These are runs of 7 systems, one row a step. Runs of the same system follow the same rule from any start.
path 1, Q_355, 8 rows:
[[-30  -8  18  27  -4 -11   4 -38 -12 -19   2 -17   5  17 -23   9 -20 -44]
 [ -4 -28  31  22  -2   5   7 -13 -14  -4  26 -22  -8 -19  -3  16  -9 -50]
 [ 16 -23  29  -1  24  16  10   4 -22 -19  24 -24   4 -29  -9  38  -6  -6]
 [ -4  -1  16  -2  32   4  -2 -22 -26 -25  -4 -20  24   1 -21  39  -8  25]
 [-28  -1  10  16  17 -11 -16 -56 -13 -10 -18 -15   3  27  -6  17  -9   0]
 [-20 -19  19  25  12  -2 -16 -37   7  -8  -1  -5 -34   3  13  -1  -6 -42]
 [  4 -25  31  19  17  19  -4  11   9 -26  17   6 -18 -39  10   9  -3 -27]
 [  6 -11  24  14  10  25  -1  12  -8 -26  14   5  26 -34  -6  31  -5  35]]
path 2, Q_397:
[[-13   5  -1   7  19  -4   5   7  12 -23   4  22  12 -56 -33 -10  33   9]
 [-15  15  18   0  -4  -6  -5   6 -34  14   7  30  38 -26  12  32  12  24]
 [ 10  -1  23 -16  14  -2 -27 -17 -29  23 -11 -12  -8  14  45  31  -7  -6]
 [ 10 -15  10   8  29   6 -32 -31  28 -18 -26 -21 -36   0  17 -14  -2 -18]
 [-20  -9   4  39  -7   7  -7  -7  37 -24   3  24  -6 -36 -12 -28  13  -7]
 [-17   0   7  17 -31   5  15  30 -10  20  35  42  11 -31  14   8  12   5]
 [ 25  -9   5 -25   2  15   5  27 -24  30  22   0 -14   8  43  34  -8  23]
 [ 27 -18   0  -6  24  24 -19 -19  15 -15 -16 -41 -21  28  15  12 -21  31]]
path 3, Q_372, 8 rows:
[[ 13  14  -4 -19  16   9   6  27  -1 -29 -10   7   8  14  -5   9 -17  19]
 [ -4  13   6   7  -5  -8 -13 -20  -2 -17 -26 -14  37   8 -24  -6  -8   1]
 [-19  -5  -4  13 -20 -18   1 -32  -8  29   7 -13  -1   6  -6  -9  11 -24]
 [ -2  -4  -7 -16   0  -4  21  21  -9  22  26  15 -33   3  19   4   5 -22]
 [ 22  13   4 -27  16   9   6  45  -1 -24  -6  13   4  -6   2   6 -10   3]
 [ 14  10   9  -3   7  -3 -19 -12   1 -19 -31 -25  40 -10 -24  -6   1   9]
 [-18  -8   1  12  -3 -17 -12 -52  -9  27  -2 -24   0   0  -4  -1  18 -10]
 [-17  -9   1  -4   7  -6   8   0  -9  23  22  23 -44   6  33  11   5 -24]]
path 4, Q_397, 8 rows:
[[  9 -26  -5   5  17  26  17 -17 -10 -11  26 -36   8   7 -23  38  -8  62]
 [-23 -16  13  28   0   6   7 -47 -19 -22   6 -32  12  41 -24  31 -34   1]
 [-13 -16  19  18  -7  -6  19 -13  -8 -22  14 -23  -8  15 -26  -1 -26 -75]
 [ 15 -10   7 -14   9  -1  36  35  -3 -14  31 -12  -2 -44 -37  -8  11 -53]
 [ 18   3   3 -29  23   1  21  23 -29  -2  21 -10  34 -50 -30  28  27  31]
 [ -2   6  17 -15  29  -9 -17 -39 -45   7 -13 -27  37   7  -2  50   4  38]
 [-21  -2  27  12  29 -18 -35 -68 -16 -13 -35 -25  -6  27   8  13 -15 -38]
 [-20  -5  23  24  12 -13 -15 -15  24 -29 -13  11 -24 -30  -8 -32   6 -83]]
path 5, Q_236 (8 x 18):
[[ 30   0  -4   7 -20  24 -12  21  33 -20 -18 -11  20  -1  -3 -23 -15  29]
 [-25  -2 -23  28 -26  -7  10 -19  22   5   7   9  14 -13 -35 -28  22  17]
 [-31   6 -22 -10  -4 -27  24 -12 -22  36  20  18 -27  24   2   1  14 -21]
 [ 28  14  -2 -45   9  -2   3  34 -20  14 -10  -4 -14  35  32  14 -20 -12]
 [ 40  13   3 -10  -8  18 -19  24  19 -23 -31 -18  39  -4  -6 -12 -14  34]
 [-26   5 -13  32 -19 -12  -9 -36  19   0 -11   0  34 -22 -41 -28  28  22]
 [-43   7 -12  -1   3 -38   9 -34 -20  37  11  17 -26   9   0  -5  27 -40]
 [ 26  12   9 -50  22  -8  -2  37 -26  17  -6   4 -28  15  44  15  -9 -37]]
path 6, Q_236 (8 x 18):
[[ -6   8   2   6   4 -10   8   1  10 -32 -10  -6  16 -17 -41 -21   4 -33]
 [-22  10  10  -1  -4 -17  20  11 -28   4  18  22  22 -22 -18  11  12 -28]
 [  8  -3  19 -17   3  -4   4   0 -42  23  15 -15  15  -2  13  38  -2  -5]
 [ 24  -9  16 -11  25   9 -19 -21  -9 -13 -18 -43   9   7   1  21 -12  12]
 [-10   0  12  19  23   1 -22 -28  21 -43 -28  -7   6  -9 -21 -11  -1  -6]
 [-31   2  16  26  -4 -11  -2  -5   4 -11   5  31  -3 -25  -4 -12  10 -44]
 [  5 -13  19  -5  -8   2  16  25 -22  24  35  10 -11 -26  21  18   5 -33]
 [ 33 -20  10 -18  16  26   8  16 -16   3  22 -27  -2 -10  12  37  -7  31]]
path 7, Q_722:
[[ -5  46   3 -38  -8 -27  11  46 -37   2 -16  38  29  18   5   6 -11 -28]
 [ 24  33  22 -31   1 -11 -34  14 -26  -4 -50  -7  43  16  24  10 -17  -4]
 [ 15  14  16 -21  18 -27 -36 -36 -15  10 -45 -41  26  -7  -6  -6  15 -28]
 [-25  22  -3 -19  34 -45 -14 -33 -14  12 -23  11  -9 -16 -10 -11  39 -38]
 [-23  29   3 -17  35 -22 -23   9  -2  -2 -24  60 -21 -18  32  -2  26  -4]
 [ 25   9  11 -17  29  12 -40  17  18  -4 -29  18  -8 -33  42  -1  19  31]
 [ 30 -15 -10 -15  25   8 -23 -21  18  20 -10 -35 -11 -31   5  -7  35  40]
 [-16 -13 -32  -4  19 -11   4 -41  11  34  15 -10 -42   2  -4  -7  38  26]]
path 8, Q_2 (8 x 18):
[[-34  13   9  -5  44 -17  10   1 -16 -26   7  44 -11 -31 -13  18  21 -12]
 [-13   4  39  11  -1   2 -19   4 -31   6   4  30  19 -17  37  37  -5  -1]
 [ 20 -29  28  19   2  24 -31 -28   3   6  -2 -35   0 -12  28  16  -7  13]
 [ -2 -23  -8  12  30  10  -3 -31  21 -14   7 -19 -24 -23 -20  -1  21  23]
 [-39   4  -7  14  14  -6  13  -5  -1  -6  19  44 -12 -19  -9   9  20  15]
 [-19  -6  19  26 -25  10  -3   8 -10  10  20  33  -1  -2  32  16 -11  -3]
 [ 20 -32  18  24 -18  30  -5   3  14  -4  16 -24  -7  -3  17   5 -21  -2]
 [ 10 -22  -8   8   8  17  20  -2  13 -19  21 -28  -4 -12 -33   3   1  19]]
path 9, Q_372, 8 rows:
[[ 10 -18  23   8 -36   5  -1  -9 -31  41  22 -23   7  17  31  24 -20 -26]
 [ 29 -15  -8 -21  14  14  12  21  17 -12   3 -22 -51  32  13  -8 -26 -30]
 [ -7  19 -13 -10  35  -8   9   9  19 -51 -20  12   1 -10 -44 -18   6   0]
 [-25  12  12  16 -11 -19  -3 -22 -22   7   0   5  51 -36 -31   4  26   1]
 [ 10 -21  18   0 -22   2   1  -9 -29  51  29 -22  -3  -5  31  22   3 -19]
 [ 31 -14   0 -26  28  18   3  22   8 -10   4 -12 -50  22  30  10 -21 -12]
 [ -3  17   0  -2  38   1 -11   2  25 -60 -34  12   2  -6 -25 -14  -4   4]
 [-30   8  10  33 -17 -17 -16 -34   0   2  -8   6  42 -37 -28 -12  27  -2]]
path 10, Q_2, 8 rows:
[[ 29 -28  26   8 -18  14   5  -9 -19  10  20 -57  26 -13 -12  20 -13 -19]
 [  6 -20 -13 -20  37  -4  21 -28 -15   2  17 -47 -22  14 -28  21   7  10]
 [-40  17 -10  -3  37 -17   7 -23 -14 -28 -11  25 -18  36 -12  20  -7   7]
 [-32  15  30  30  -8  -9 -24 -15  -4 -25 -24  29  17   8  10   0 -21 -36]
 [ 18 -17  39  14  -9   3 -15  -3  -3  -1   3 -26  14 -43   4  -4   2 -54]
 [ 30 -20   8 -30  36   7  13   8 -20   9  23 -34 -12 -37  -6  27  22   2]
 [ -9   6 -10 -21  44   1   2 -15 -22  -5   0   7  -9  17   5  41   5  59]
 [-41  12   4  34   1  -5 -33 -46  10 -15 -31  27   5  28  12   1  -9  27]]
path 11, Q_722, 8 rows:
[[ -9  -3 -12  12 -20   5   7  16  21   7  13  26 -27   3  15 -21  -1 -11]
 [ 24  -2  -7  -3 -24  18   8  42  20  -2   7   8   3  -7   6 -17  -8   7]
 [ 26  -4 -11 -12 -25   8  12  16  -2  17   9 -28  24   5 -12  -4  -4  21]
 [ -5  -2 -13  -4 -20 -12  15 -19 -18  27   9 -26   6  34  -9   4  -6  -4]
 [-20   7  -3   5 -16 -14   5  -8  -3   3  -6   8 -14  38   6  -9 -19 -39]
 [  1  17   9   4 -15  -2  -6  26  13 -23 -19  23  12  -1   1 -24 -15 -34]
 [ 21  16  11 -12 -14  -3  -3  30  -8  -2 -10  -2  47 -31 -12  -6   8  -2]
 [ 11   8   4 -29   4 -15   3  -6 -39  31   3 -23  26  -4  -2  24  14   6]]
path 12, Q_563 (8 x 18):
[[ -1  19  12  -1  -9  -9   2  14 -16 -12  -9   5  46 -17 -23   1   1 -13]
 [ -3   5  15  -1  -2 -18 -13 -27 -20  12 -13 -22  29 -12 -12   3  11 -20]
 [ -2  -1  12 -14  25 -17  -9 -20 -15   7  -7 -14 -17  -4   5   5  10 -40]
 [  5   3  18 -11  26  -1  -5  20  -2 -15  -2  18 -18 -24  16   6   5 -30]
 [ 12  -5  21   6   2  13 -11  20   5  -7   5  13  16 -48   7   3  12   5]
 [ 13 -12   7   0   0   6 -12 -13  -4  22   8 -19  13 -33   3   8  24  26]
 [  9  -6  -6 -20  23  -3 -12 -19  -6  24  -2 -14 -25   6  21  14  14  19]
 [  3  -1   2  -7  23  11 -15   6  12 -11 -10  20 -35  15  36   7 -10  11]]
path 13, Q_563 (8 x 18):
[[ -4  30 -16  -2 -40 -31 -15 -12  16  16 -39  -7  30  24 -17 -53   1 -37]
 [-13  21 -18  -8   0 -35  -1 -17  18  -6 -29  -6  -1   2 -37 -50  17 -57]
 [-23  28  -8 -10   5 -37   8   8   0  -1 -10  33   2 -24 -25 -32  29 -53]
 [ -2  28   8 -13 -16 -29 -10  21 -10  23 -12  28  26 -40   3 -24  30 -41]
 [ 23  16   9 -20  -4 -20 -29   3   2  24 -27 -12  22 -40   7 -26  32 -28]
 [ 11   9   1 -21  34 -18 -31 -18  13   6 -29  -8  -9 -36   3 -21  39 -14]
 [-12   6   3  -5  33 -12 -25 -10  12   7 -12  31 -28 -38  22 -10  38  -6]
 [  3  -4   6   5  -3   6 -19  14  18  23   7  34 -24 -41  41 -12  27   2]]
path 14, Q_355, 8 rows:
[[  3  -2  -8 -12  14  -9  18  -4  -4 -11   5 -23   1  -6 -35  -6   8 -18]
 [-15  12   7  -6   5 -19  11  -4 -24   0   2   5  16  -7 -19   8   7 -27]
 [  4   2  19  -8  -2  -9  -8  -7 -26  15  -2 -12  12  -3  13  16   0 -23]
 [ 18  -6  13 -12  19   0 -16 -14  -6   3 -11 -29  -1  -8   7   9   4  -6]
 [ -4   4   3  -4  28  -8 -13 -21   3 -14 -15  -6  -2 -15 -11  -1  16   0]
 [-22   7  10  11  12 -11 -14 -17  -3  -3  -9  23   0 -15   6   2  13  -7]
 [ -3  -4  18   9   2   6 -19  -3  -2   7  -1  15  -6 -13  31  11   1  -1]
 [ 14  -9   9   3  11  16 -16   1  11  -7  -3  -1  -8  -9  19   7  -3  22]]

Which system made each run below?
path 15 (2 x 18):
[[ 13   2  -8  -1  -2  12   3  24  23 -20  -5   6   9 -14 -12 -16   2  18]
 [  5  -2  -7   2 -19   5   4  -2  -5  19  11 -10  27 -12 -10   4  10  33]]
 | Q_722
path 16 (2 x 18):
[[-17 -11   7  12  12   3  -7 -18  -8  14  17  14 -13 -18  18  22  16  25]
 [ -2  -1   6  -5  25  11 -10   0  -2 -10  -4  16 -25  17  32  23 -13  20]]
 | Q_355
path 17 (2 x 18):
[[-10 -10   2  16 -19 -15   3 -25  -1  21  12 -20   8 -24 -21 -17  22 -32]
 [  1  -9  -4 -23  17  -7  20  13 -16  22  27   4 -38  -4  14  12  12 -27]]
 | Q_2
path 18 (2 x 18):
[[-17 -20 -15  35 -43  17  37   2   9   2  41   1   1  23 -21  -1 -19  12]
 [  2 -10 -17   5 -26  17  48  28  -6  -7  38  -8   7  30 -26  10 -28  16]]
 | Q_372
path 19:
[[-12 -14   2   3   9  12   7  -7 -21  23  31  15 -14   0  27  42   7  46]
 [  6  -6  21  11   2  27 -13  14   1 -29  -7  13  -8  32  36  23 -44  14]]
 | Q_372
path 20 (2 x 18):
[[ -9  -4  36  10  -5   5   6   4 -42 -10  16   3  26   6   6  45 -29 -18]
 [ 21 -20  36   5  -5  15   1  -1 -24  -9  13 -39  18  -2   0  28 -28 -28]]
 | Q_563
path 21 (2 x 18):
[[-16  -2 -11   5 -12 -15  25  -8   0  -4   8 -12 -13  25 -28 -19 -11 -51]
 [  5   8   8 -20   3  -9  26  29 -21 -15   8   1  -4  12 -10   5 -21 -54]]
 | Q_2
path 22:
[[  7   0  18   7   5   1 -24 -16  10 -19 -28 -15   0  12   7 -10 -19 -26]
 [ -2   6   5   4   5 -12  -5  -6  10 -15 -12  -4  17 -29 -28 -21  17 -25]]
 | Q_722
path 23 (2 x 18):
[[  7 -27  13  30 -41  19   2  -7  -9  30  33 -19  33 -29   0  15   8  29]
 [ 21 -35  -3   1  -3  29  11  -8  -2  15  29 -38 -29  32  23  26 -23  28]]
 | Q_372
path 24, 2 rows:
[[ 11  15  -2 -29  20  -6 -10  -2 -19   5 -19  -8   6  21  11  19  -4  19]
 [ -6  15  -1  -1  12  -9 -28 -29   8 -10 -38  -3   7  18   3 -10   0  12]]
 | Q_2
path 25:
[[-25  -7  -6  13  25  -1   1 -20  15 -21   2  16 -38   9  -1   0   0  -5]
 [-18  -4   0  17 -20   8  19  26   3   1  30  37 -13  -9   9   0  -1  -6]]
 | Q_563
path 26 (2 x 18):
[[ -9   4  -2   3   8  -1 -14 -16   7  -9 -19   5 -20  35  16  -2 -17  -2]
 [-21  13  -8  14 -10  -9  -1   4  18 -14 -12  30  -4   5  -5 -27   0 -16]]
 | Q_372
path 27 (2 x 18):
[[ 17 -25   9 -11   9  19   1  17  -4  26  28   8 -57   3  60  19  -6 -11]
 [ 45 -15   5  -6   4  44   0  54  26 -25   7   3 -12 -12  26   2 -21  33]]
 | Q_563
path 28:
[[  5 -18 -12   6 -42   5   9   2  10  39  17 -12 -40  47  36 -18 -23 -36]
 [ 19   5 -20  -5 -29   5  20  40  34 -18  -7  -2 -15  28 -11 -46 -26 -43]]
 | Q_722
path 29:
[[ 17 -17 -19   3   7  21   3  23  53 -17   3   5 -50  -5   8 -36   1  -3]
 [-12   8 -22   4  13   5  11  10  19 -23   0  24  17 -30 -34  -8  23  57]]
 | Q_372
path 30:
[[ 16 -15  -1  -8  17  16  -3  17  23  -7   5   5 -50   4  31  -6  -8 -10]
 [ 13  -6  -4   8  -5  27   6  39  27 -23  10  23  -8 -11   9  -7  -9  26]]
 | Q_236
path 31 (2 x 18):
[[-15  -5   5   4  18   5  14   4 -14  -5  26  19   5 -35 -11  25  19  25]
 [  4  -3  10  -7 -12   1  -4   0 -26  38  15   2  10  -2  30  28   4  19]]
 | Q_563
path 32, 2 rows:
[[  1  11  10  12 -30   2 -28   4  15   4 -28  18   2  26  38 -19 -24 -18]
 [ 27 -23  -2  17 -26  21 -10   9  39   7   5 -19  -9 -22   8 -32   5  -1]]
 | Q_355
path 33:
[[ 10   5  -6 -10   7  -9 -13  -8  18  -3 -22 -13  -8  -2  -6 -28  10 -21]
 [  5  16  -5 -22  13 -12   3  20   0  -2  -7  16  -1 -20  -4 -11  18 -13]]
 | Q_2
path 34 (2 x 18):
[[ -6 -13  10  45 -24  23  13   6  21 -43  12  -2  41 -27 -45  -5 -13  20]
 [-22 -12 -14  10 -22 -16  31 -37 -32  37  37 -30  28   0 -42  15  21  16]]
 | Q_563
path 35, 2 rows:
[[  1 -18  -3  -6   9   8  16   9 -11  21  37   6 -21 -26  11  20  20  17]
 [ -6 -10  -4   6   5  19   4   2  -1  -2  16  15 -17  21  23  26 -15  43]]
 | Q_2
